Each row is where one point has got to under a steady rotation. How many ticks took it there?
The counts run from 0 to 179.
[153  89  97 101 121 111 118 120 124 127 128 134 169 112 106 125  81 148
 166 101 164 140 131 103  94 135 115  86 130 143  59 150 148 108 142  68
 139 132 117 138 136  96]
35
[157 123 127 100 138  88  85 110  87  98 103 128 133 153 112 116 140 163
 177  89 173 109 122  96  95 132 106 110 117 129 140 118 127 129 121  91
 154  77 101 106 127 105]
47
[195 137 117  92 141 109 131 122 113 133  94 137 143 123 116 126 117 148
 150  79 175 105 162 127 132 131 127  99 192 136 127 143 147 159 138 105
 146 113 147  85 109  86]
161
[157 193 157  93 134 123 144 128 118 141 157 121 168 108 137 145 129 149
 147  93  94  98 124  91 180 113  98 125  81 145 123 130 155 160 126  93
 101 112 153 115 122 176]
76
[160 151 113 103 131 102 148 113 112 158 120 138 138 142 123 127 124 153
 123  83 167  73 161 148 151 122 104 118 163 127 121 120 138 156 148  91
 143  68 146  80  90 100]
162
[173 125 149 134 155 122 127 128 125 102 116 120 200  93 112 108 155 119
 193 117  81 124 132 136 128 131 136 133 134 149  96 125 151 148  73  78
 103 156 149 114  91 119]
3
[126 121 112 140 142 119 156  91 129 125  95 110 179 104 144 134 172 130
 186 134  98 116 129 163 132 141  85 168 157 139  92 121 138 105  63 133
 125 117 167  98 103 159]
6
[162 142 136 102 149 116 106  95 100  80 100 118 149 153 109 109 130 143
 170  93 155 112 137  75  79 131  78 118 163 139 138 117 133 123 106  90
 148  82  96 132 133 136]
46
[101 149 108 122 123 118 144 126 100 165 109  98 113 118 130 155 143 156
 136  87 150 101 122  87 184 120 132  48 117 171 141 151 106 145 125 100
 133 100 151  91 144 182]
64
[ 79 147  93 153 121 102 143 118 108 110  91  77 165 153 101 136 140 110
 143 113 134 127 102 123 166 130  97 132 110 153  69 108 128  93 129  56
 110  94 108 143 133 138]
25
[123 180 109 124 154 101 112 143 110 100  93 119 142 114 114 135 103 104
 189 152 147 144  87  92 112 150 129 137 148 160  85 139 131 131 153  67
 142 139 142 147  76  85]
129
[124 174 165  88 122 136 144 110 114 122 162 131 186 128 127 164 175 163
 152 121 142 105 125  83 144 119 111  71 133 154  97 131 103 139 129 138
 137 102 115 109 115 152]
69
[148 105 121 110  98 120  95 136  81 107 127 121 128 123 121 111 115 162
 177  93 148 143 115 108  80 137 110 128 100 116  62 102 148 133 110  87
 112 104  99 123  85 134]
39
[128 120 134  95 102 144 115 113 104 102 138 141 156 142 118 126 111 149
 167  97 140 142 125  97  64 129  86 129 140 124  49 109 144 117 108 106
 128  98  92 143  93 157]
38
[106 171 129 144 131  95 148 120 111 123  94 109 155 154 150 141 134 130
 137 135 133 100 105 183 138 127 108 150 114 157  44  82 120 104 129 107
 107  98 121 128  76 108]
17
[139 188 109 118 137 109 131 119  92 114 117 111 160 128  85 141 193 117
 134 100 119 108 151  83 164 116 128  90 182 158 117 135 135 166 106 117
 111 102  95  97 129 120]
172
[115 124 115 162 149  97  86 159 118 112 130 124 130  77 153 118 146 145
 195 117 102 153 110 133  95 147 139 142  83 152 104 101 154 126  94  95
 126 133 147  92  91 137]
114
[127 142 145  91  96 133 156 131 120 178 158 132 133 101 180 172 132 184
 147 104 136 108 131 118 163 114 122  77 114 145  94 140 123 141 138 145
 116 113 168 100 113 184]
72
[163 184 140 103 114 129 126 127  91 117 113 135 149 146 116 129 166 125
 141 107 145 103 141 115 123 122 121 130 196 133  92 114 142 173 112 144
 136  96 106  97  64 116]
164
[119 120 140 102 122 115 115  81 104 113  86 130 127 171 164 142 132 177
 177  98 189  88 133 116 119 130 100 108 163 126 120 103 114 117 119 131
 165  83 127 122 115 163]
49
[110 175  86 122 124 108 156 136 135 115  86 132 136 112 133 146 142 103
 115  78  90 116 174 114 156 117 110 181 111 189  92 124 152 141 134 122
 137 156 150 109 149 170]
96
[170 165 135  94 141  84 133 152  80 125 132 120 105 111 185 148 150 145
 140  90 119 118 166 113 127 107 135 144  60 158 139 113 131 138 114 137
  84  93 143  71 148 137]
83
[141 156 100 124 153  78 151 125 102 136 100 110 146 128 123 129 126 128
 136 147 134 108 129 181 116 128 109 139 106 160  60 100 119 107 123  91
 111 100 119  85  81  66]
16
[121 162 110 126 162  87 136 148 112 143 101 126  89 104 161 126  79 134
 143 141 142 135 120 139  78 139 139 142 128 176  97 104 126 119 141  62
 128 125 149 113  67  95]
126
[125 195 111 132 138 123 150 112 104 130 109 103 145 140  98 143 166 113
 104  76 129 103 154  96 177 116 103 106 180 173 123 122 141 160 112 101
 108  96 106  98 130 160]
171
[134 172 118  92 109  83 122 152 111 106 120 149 132 126 150 164 154 134
 137 108 119 100 147 152 149 103 134 171  55 149  85  98 136 147 164 150
 135 126 139  75 104 107]
91
[112 164 113 154 188  89 138 106 132 131 119 120 142 115 148 115 116 144
 155 124 113 119 129 152  99 144  81 158 113 173 141 102 138 101 120  50
 136  80 149 100 134 136]
119
[101 108  81 131 125  95 126 149 130 111 121 136 135  77 136 156 178 140
 158 113 123 153 179 142  96 130 138 123 115 179  86 113 111 117 124 146
 162 145 127  63 149 105]
102
[200 159 122  86 161  78 129 130 112 111  94 139 145 108 161 163 130 129
 163 105 127 109 169  90 139 104 142 129 117 168 136 155 147 132 141 139
 115 151 162  99 162  92]
86
[121 159 120 100 131 133 158 104 117 148 116 104 144 110 130 155 144 150
 133 110 145 105 139  55 162 123 108  58 170 185 130 164 107 138 124 112
 146 114 138 105 152 185]
65
[ 97 156  78  99 127 116 144 140  98 127 105 114 114 102  97 142 130  91
 159 157 141 167 108  86  69 142 113 146 150 152  79 125 113 123 119  96
 142  86 119 118  85 110]
133
[138 182 152  90 141 125 127 122 114 127  92 132 108 168 149 128 109 153
 117  88 154  85 139  95 118 114 111  97 158 170 117 105 120 153 136  99
 154 117 126 134  89 177]
53
[ 70 168  90 104 123 126 161 110 118 130  95 118 140 115 110 145 124  99
 165 157 141 144 101 103 107 151  92 154 170 137  61 134 120 108 138  99
 158  93 144 137  91 136]
132
[114 171 154  95 124 125 161 115 116 150 167 120 167 128 121 146 166 172
 124 114 132  98 140 105 158 117  85  75 100 156 113 122 100 141 151 102
 134  80 118  85 126 150]
68
[114 137 118 150 170  65 104 118 112 109 118 129 141 109 166 139 132 146
 200 152 149 131 102 155  85 141 136 126 107 151 110 110 124 100 137  94
 152  92 138  94 100  76]
122
[155 167 127  81 123 121 156 112 101 128 135 122 135 100 168 165 167 133
 162 120 112 117 147  92 122 113  93 158 137 143 113 132 136 118  93 182
 104  96 146  98 138 174]
81
[135 105  99  97 109 113 134 109 100 158 131 132 116 127 131 120 142 153
 172  68 178 138 145 126 110 133  97 125 139 101 132 129 135 134 113 106
 139  43 158  77 111 132]
154
[126  97 125 101  95 136 128 152 108 128 138 145 130 110 133 139 125 148
 201  91 175 175 129  91  88 127 137  94 152 117  69 133 131 144 130  95
 126 116 163 127  79 107]
145
[ 94 180 132 106 104 142 130 134  87 123 109 110 110 135 128 147 168 138
 125 103 138 106 109  72 142 131 115  99 141 161 104 119 108 161 103 135
 143  99 109 109  89 200]
61
[105 194 130 139 161 103 135 131 128 105 100 116 146 139 141 135  97 103
 166 137 124 122  93 105 115 134 123 148 155 170  84 106 138 122 148  59
 130 134 152 163  83 123]
128
[168 173 125  75 132  90 128 145 109  97 116 158 153 113 133 157 161 118
 142 128 111 114 162 122 114 111 128 164 103 154  86 119 148 142 147 156
 137 130 116  81 109  78]
90
[ 95 117  90 127 137  96 147 140 106 155 117 107 105 115 132 137 111 124
 157 100 182 164 121  92 113 125 145  93 120 165 114 135 110 123 149  45
 134 101 165 127 146  97]
138
[111 148 102 140 112  80 131 112  91 147 136 108 154 122 111 169 184 150
 138 110 148  97 141 131 186 129 128  69 144 144 105 128 129 141 129 113
 124  80 117  73 140 132]
174
[101 139 104 138 126 115 128 132 144 138 156 150 165  81 137 115 127 162
 163 108  98 120 145 175 116 151  88 165  93 150  81  98 145 118 123  88
 154 112 140  78 101 147]
111
[136 149 141 164 174 109 141 110 116 100  79  87 139 127 173 136 162 124
 169 118 119 115 130 146 116 117 119 145 141 166 108  87 118 114  65 107
  82 131 165 136 115 151]
10
[127 121 135 100 125  88  99  98  94 115 103 118 126 168 145 136 134 167
 165  88 188  91 120 126 124 129  99 109 115 125 131 101 121 114 127 101
 167  57 128  92 114 129]
48
